The rows of Z fall into a few groups, which share some directions, and each row is roughly a mix of its group's hidden directions, except one row that fits no group.
Z, 114 rows:
[[-3.05 -0.34 -1.76 -2.58 -2.28 -0.92 -0.98  1.50 -4.68  2.03  2.47]
 [-5.72  3.25 -0.61  2.07 -1.18  0.51  1.26 -0.93 -1.71 -1.32  1.97]
 [ 5.64 -2.52  1.93 -1.52  1.27  0.25 -0.96  1.07  1.21  3.31  0.37]
 [-0.79  1.28  2.61  2.86  3.40 -1.64 -0.86  0.02 -1.98 -2.21  4.41]
 [ 6.24 -2.64  1.04 -1.90  1.07  0.00 -0.13  1.50  0.99  2.13 -1.01]
 [ 1.37 -0.87 -2.15 -4.92 -2.78 -0.63 -1.77  1.39  1.28  3.48 -1.47]
 [ 3.07  3.72 -1.07 -1.83  2.26 -0.88  2.37 -2.70  0.54 -2.12 -3.03]
 [-2.16 -2.04 -5.57 -1.07  1.20 -2.40 -0.41 -2.25 -1.31  1.82 -1.42]
 [-0.13 -2.06 -2.27  6.59  1.11 -1.65  0.02 -0.30 -1.49 -0.25 -1.17]
 [-4.82  2.94  0.94  2.63 -0.17  0.77  0.61 -2.66  0.20  1.46 -3.26]
 [-0.57 -4.71  0.75  1.46 -3.07 -0.35 -3.38  0.76  3.57  0.69  0.79]
 [-3.65  0.51 -0.85  0.46 -2.14  2.81 -3.19  1.78  1.58  3.63 -2.13]
 [-1.53 -0.03  2.86  4.76  2.90  0.81  0.39  0.47 -1.16 -2.50  3.21]
 [ 1.11  1.14  2.02  1.31 -0.19  0.35  1.17 -3.18  4.27  1.07 -4.60]
 [-0.82 -1.97  0.39  3.06 -1.12  0.41 -2.90  3.59 -1.38  3.43  3.18]
 [ 0.54  1.49  5.79 -1.05 -1.01 -0.93  0.53  3.19 -0.98 -2.37  2.12]
 [ 3.21 -0.54 -2.84 -4.49 -2.02  2.13  0.61  2.48 -0.21 -1.78  1.85]
 [ 2.44  3.04 -0.65  0.55  2.12  0.85  2.80 -2.96  1.02 -2.83 -3.70]
 [-0.36  3.32 -0.57 -0.60  0.18  1.74  1.34 -4.42  0.01 -2.14 -4.45]
 [-0.61  2.12 -2.69 -2.50 -1.24 -0.40  4.07 -0.36 -3.58  2.17 -2.49]
 [ 6.44 -1.90 -0.09 -2.24  0.28 -0.28  2.28  1.08  0.81  1.35  1.22]
 [ 3.42  2.22  0.51  2.48  0.24 -3.71  3.83 -0.40 -2.15 -2.05 -0.10]
 [ 1.36  0.83  2.12 -4.42  1.24  3.21 -0.43  2.23 -0.28  3.29  2.46]
 [ 6.24 -0.89  0.39 -3.28 -1.01  1.55 -0.02  1.31  0.99  1.11 -1.62]
 [ 5.49  1.82  2.16 -0.12 -0.41 -1.28  3.86 -1.64 -1.01 -1.34 -0.46]
 [ 1.88 -1.60 -2.78 -4.74 -3.11 -2.04 -0.80 -0.09  2.06  1.33 -1.95]
 [-1.12 -0.68 -4.73  1.33  2.52  0.69  1.93 -0.49 -4.32 -2.10 -0.92]
 [ 5.59 -1.68 -1.39 -2.71  2.95 -0.74  2.34 -0.92  0.76  0.62 -0.83]
 [-0.51 -3.52  0.61  0.98 -0.03  0.38 -3.82  3.19  0.56 -0.80  4.55]
 [ 3.81 -1.54  0.18 -3.75 -2.83  1.86  1.89  2.04 -0.31 -2.63  1.83]
 [-0.80 -3.24  0.38 -1.38 -1.41 -0.46 -3.03  3.97  0.12  2.56  3.70]
 [-3.42  1.66  1.96  4.02  2.69 -1.95 -0.06 -2.59 -0.88  0.32 -2.73]
 [-2.00  0.09  4.13  4.09  1.64 -1.75 -1.59 -2.55  0.76  2.43 -1.22]
 [ 0.38  1.82  1.86  4.79  2.81  3.57  1.95 -0.74  0.88 -1.19 -1.89]
 [ 3.05 -0.26  0.78  4.79  0.91 -0.44 -3.18 -1.39  3.39 -1.72 -0.41]
 [-1.82 -3.16 -3.90  2.75  3.13 -1.09  0.10  1.30 -3.37 -0.62 -0.29]
 [-0.29 -0.32  0.65  0.02  4.24 -0.73  0.74  4.17 -1.15  2.71  3.85]
 [ 4.15 -1.95  0.37 -2.13  2.74  0.66  1.05 -0.75  1.39  2.05 -4.37]
 [ 2.51  0.49 -1.25  4.92 -0.43 -3.69  1.71  1.40  0.61  1.39  2.70]
 [-1.38 -1.17 -2.82  2.70  2.20 -0.33  2.09  1.30 -4.52 -2.97 -1.35]
 [-0.48 -2.14 -3.02  5.97  1.00 -1.34 -0.62 -0.87  1.03 -2.40  0.40]
 [-1.23 -0.67  0.24 -1.79 -0.73  3.33 -3.29  3.52 -0.74  1.88  4.06]
 [ 2.35 -1.08 -3.29 -3.19  3.11 -2.37 -0.88 -0.17  0.30  4.09 -0.08]
 [-0.50 -3.10 -0.46  1.73 -2.36 -0.76 -3.04  3.41 -0.89  3.20  3.07]
 [ 0.45  3.93  0.68 -0.48  1.78  2.15  1.34 -3.68  1.16 -1.71 -4.11]
 [-0.91  0.72 -2.64  2.05  2.45  3.76  2.57 -0.72 -2.17 -2.71 -2.96]
 [ 0.41  3.46 -0.12 -0.66  1.44  1.49  2.76 -3.71  0.27 -2.34 -4.08]
 [ 0.96 -0.96  1.42  5.63  0.76  2.60 -0.94 -1.05  3.11 -1.97 -1.48]
 [ 2.02  2.53  2.98 -4.01 -3.84  0.30 -0.13 -0.92  2.67  1.48  0.10]
 [-0.12  1.65 -0.51  0.38 -3.20  0.83  1.02 -3.82  1.33 -2.18 -4.94]
 [ 0.31 -3.72 -0.12  0.01 -0.39 -1.87 -1.84  3.98 -0.27  0.37  4.86]
 [-1.76  3.82 -0.75  1.20  0.74  1.37  3.33 -1.14 -4.68  1.09 -1.73]
 [-3.78  0.90 -0.88  3.60  3.02 -2.73  0.71 -2.99  0.45  1.18 -2.01]
 [-0.27  2.29  0.14 -0.07  4.19 -0.63  1.63  0.08  0.55  5.43  2.19]
 [-0.32  1.09  0.94 -6.49 -2.76 -1.80  1.14  1.38 -0.82  0.13 -1.24]
 [-0.47 -1.20 -2.46 -0.38  2.76  3.06  1.65  2.52 -4.91 -1.33 -0.89]
 [-0.61  1.45  1.50  1.21  4.27  2.19  0.35 -0.06 -1.09 -4.92  2.42]
 [-2.90  3.05 -1.11  3.00 -2.66 -2.15  0.22 -0.09 -1.21 -1.73  4.06]
 [-0.92 -4.41 -0.22  1.59 -2.88 -1.05 -3.06  2.65  0.37  1.74  2.97]
 [-2.21 -1.33  3.56  3.28  4.13 -1.66 -1.22 -1.94 -0.11  2.26 -0.57]
 [ 6.71 -1.97  1.00 -2.42  0.32  0.19  0.17  1.09  0.99  1.52 -0.47]
 [ 1.24 -0.86 -0.38 -4.39 -1.18  3.63  2.89  1.43 -1.07 -1.91  3.02]
 [ 0.60  1.71  3.52 -3.80 -1.14  0.63 -1.15 -0.35  3.74  3.61  0.56]
 [ 0.11  3.26  4.82  0.05 -0.16  2.61  0.69 -0.40  4.20 -1.03 -0.64]
 [-2.61 -1.11 -2.35  1.74  2.66  2.31  1.20 -0.35 -2.54 -2.26 -4.29]
 [-2.73  1.88  0.96  3.84  0.36 -3.04  1.83 -1.18 -1.96 -1.54  3.69]
 [ 5.99 -1.86 -1.87 -0.38 -0.44 -2.28  0.54  1.60  1.89  2.40 -0.10]
 [-1.32 -1.89 -0.49  1.02  0.33 -2.37  1.60  5.73  0.75 -3.50  0.07]
 [-0.71 -3.73 -0.12  0.36 -1.30 -0.88 -3.40  3.41 -0.39  0.81  4.42]
 [-2.87 -3.27 -1.58  0.77 -1.76 -0.15 -4.24  2.88  2.21  1.71  1.14]
 [ 1.65  0.49 -2.58 -3.15 -3.36  1.08  2.92  1.08 -0.58 -4.10  1.31]
 [-0.30  1.70  2.98 -4.87 -1.48  1.32 -1.01 -1.70  2.26  2.90 -1.90]
 [ 1.04  1.77  3.15 -4.26  0.90  0.61 -0.16  1.81 -0.01  3.32  3.58]
 [ 1.64  1.98  0.31 -1.74  1.57 -1.39  0.73  0.79  0.68  4.67  4.80]
 [-1.44 -3.21  2.05  1.08  0.44  0.17 -4.94  2.46  0.96  2.83  1.78]
 [ 2.38  2.43  1.90 -2.08 -1.28 -0.52 -0.12 -0.49  3.21  4.59  2.74]
 [-4.84  1.58  0.40  3.23  2.27 -1.79  0.86 -0.89 -2.48 -1.47  2.41]
 [ 2.66 -2.75 -3.63 -3.85 -2.77 -1.48 -0.87  1.91  1.51  0.99 -0.69]
 [-0.83  2.13 -0.26 -5.68  1.39  2.23  0.10 -2.63 -0.56  2.98 -0.04]
 [-4.95 -1.20 -2.50  0.53 -2.67  0.82 -3.18  0.93  2.54  1.07 -1.31]
 [-1.61  2.81  2.77  2.11  4.23  1.10  2.10 -0.34 -2.43 -2.08  2.01]
 [ 1.08 -0.68  1.50 -1.99 -0.04  0.10  2.78 -2.80 -0.32 -5.17 -3.22]
 [-2.54  0.76  0.37  1.69  2.91 -0.32  0.53 -3.60  1.48  2.69 -4.39]
 [-0.74 -0.54 -0.62  0.95  4.90 -0.87  0.19  1.59 -1.95  4.43  2.77]
 [-1.27 -0.93 -4.33  0.06  2.11  1.82  3.01  2.43 -2.20 -2.28 -2.55]
 [ 0.68  0.05 -1.38 -1.81 -3.05 -1.05 -1.60  1.54 -0.23  6.14 -1.36]
 [-3.13 -1.95 -1.94 -0.71 -1.19  0.52 -5.52 -0.13  3.11  0.81 -0.37]
 [ 0.63  0.27  1.01  0.57  3.28 -0.92  0.26  3.53  1.17  2.97  4.94]
 [-0.94 -1.26 -3.01  2.20  3.76  0.67  1.67  1.75 -4.60 -1.52  0.49]
 [-5.49 -2.01 -2.29 -0.59 -0.54  1.00 -3.71 -0.49  2.35  0.19  0.07]
 [ 0.51 -2.82  1.79  1.41 -1.18  0.22 -3.15 -1.60  5.50 -1.44 -0.89]
 [-0.17 -0.02 -0.11 -0.50 -3.39  2.01 -0.13 -2.54 -1.10 -4.41 -4.20]
 [ 0.50  3.22  1.83  4.97  3.67  0.58 -0.06 -1.13 -1.62 -1.77  1.05]
 [ 0.82  3.04 -0.35 -2.07  2.14  0.13  3.45 -3.17  0.05 -3.48 -2.76]
 [-0.32 -3.96 -0.98  2.46 -2.57 -3.59 -2.08  2.40  1.99 -2.04 -0.21]
 [ 5.75 -0.58 -1.02 -0.28 -1.17 -1.02  2.18  0.99  1.85  3.65 -1.07]
 [ 0.66 -1.47 -2.28  5.69 -1.17 -3.50 -0.24 -1.59 -1.53 -1.36  0.00]
 [ 1.24  2.21  3.89 -0.16 -2.38  1.31  0.38  0.94  5.28 -1.62 -0.29]
 [ 0.44 -2.00  0.68  3.94 -2.36 -0.29 -4.54 -1.54  3.33  0.39 -0.69]
 [-1.31  0.80  1.68  4.10  3.29 -2.54 -0.74 -0.50 -1.09  1.30 -4.20]
 [ 3.87  0.47  1.60  0.56 -1.66 -2.03  1.53 -1.11  0.18 -2.92 -4.84]
 [-5.08  2.51 -1.08  2.85  0.31 -1.64  0.83 -0.95 -1.91 -2.06  2.64]
 [ 0.05 -3.88  0.77 -3.56 -2.22 -0.66 -2.32  0.87  4.52  0.53  0.18]
 [-0.83 -0.20  0.17 -0.02 -3.60  0.24  0.09 -1.79  0.77 -4.77 -4.50]
 [-1.92 -0.39 -2.87 -1.47  5.13  0.01  0.00 -0.29 -1.90  3.38  2.21]
 [-0.05  0.65 -0.01 -2.08  3.05 -2.06  0.39  1.94 -0.18  4.58  4.16]
 [ 5.30 -2.04  2.34 -2.48  1.42  1.74 -0.92  1.05  0.63  2.44 -1.79]
 [-2.15  3.81  1.97  2.46  3.01  0.21  1.43 -1.05 -4.05 -0.51  1.59]
 [-1.30  0.85 -0.88  0.43  5.54 -0.45  0.82  0.69 -0.13  4.12  2.85]
 [-6.35 -0.64 -1.83  1.80  1.11  0.50 -0.88  0.50  0.38  2.31  2.28]
 [-1.51 -3.44  0.40 -1.87 -2.29  1.87 -2.57  1.78  1.65  0.51  4.61]
 [ 0.13  1.42  0.22 -1.02  4.09  1.84  0.64  0.65  1.01  5.71  1.68]
 [ 0.51  0.51 -1.68  0.53 -3.94 -0.53  0.86 -3.52 -1.75 -2.62 -4.25]
 [ 1.56  2.91 -0.97 -1.06  1.13  1.38  1.51 -3.67  1.40 -2.98 -4.22]]

Here is one row from each group, named. Which group is each of the other rows in?
[ 0.22 -0.49 -3.38 -2.38 -1.54  0.46  1.72  3.09 -1.82 -3.70  3.33]  T
[ 0.30  1.08 -2.24 -5.14 -0.73 -3.05  0.45  1.34 -3.18  1.96  1.43]  C
[ 0.26 -1.25 -0.92 -1.73 -2.56  1.47 -0.96 -2.32 -5.23 -1.61 -3.18]  H

[ 0.56  2.62 -0.18  0.99  0.61  2.51  0.72 -3.93  1.69 -2.16 -4.71]  C
[-1.36  0.16 -3.89 -0.02  3.44  2.48  2.65  0.29 -3.68 -1.85 -1.22]  H
[ 1.53 -2.97  2.00 -1.70 -0.19 -0.06  0.02  3.04  4.69  3.36  0.03]  C
[-1.26 -3.58  0.84  2.21 -2.10 -1.42 -3.10  2.50  0.04  2.18  3.67]  C
[-5.08  2.01  0.28  3.66 -2.17 -1.62 -0.64 -0.05 -1.15 -1.81  2.21]  T
[ 3.30 -0.83  2.83  0.21  2.24 -1.95  3.43 -0.38 -2.65 -3.39  1.30]  T
[ 0.09  1.28  0.40 -0.30  1.19 -0.74  3.62 -1.96 -2.10 -4.83 -3.47]  T
[-0.69  1.85  3.71 -3.73 -2.71  1.18 -0.24 -0.84  3.20 -1.97 -2.30]  H
[ 3.45 -1.06  1.29  1.82 -0.03 -0.64 -3.77  0.58  4.94  1.72 -0.52]  C
[-0.24  2.07  1.45  0.65  4.42  0.44  2.12 -0.57 -1.65 -4.64  2.20]  C
[-6.75 -0.07  1.38  1.27 -0.69  1.62 -1.97 -0.01 -0.77 -1.12  1.63]  T
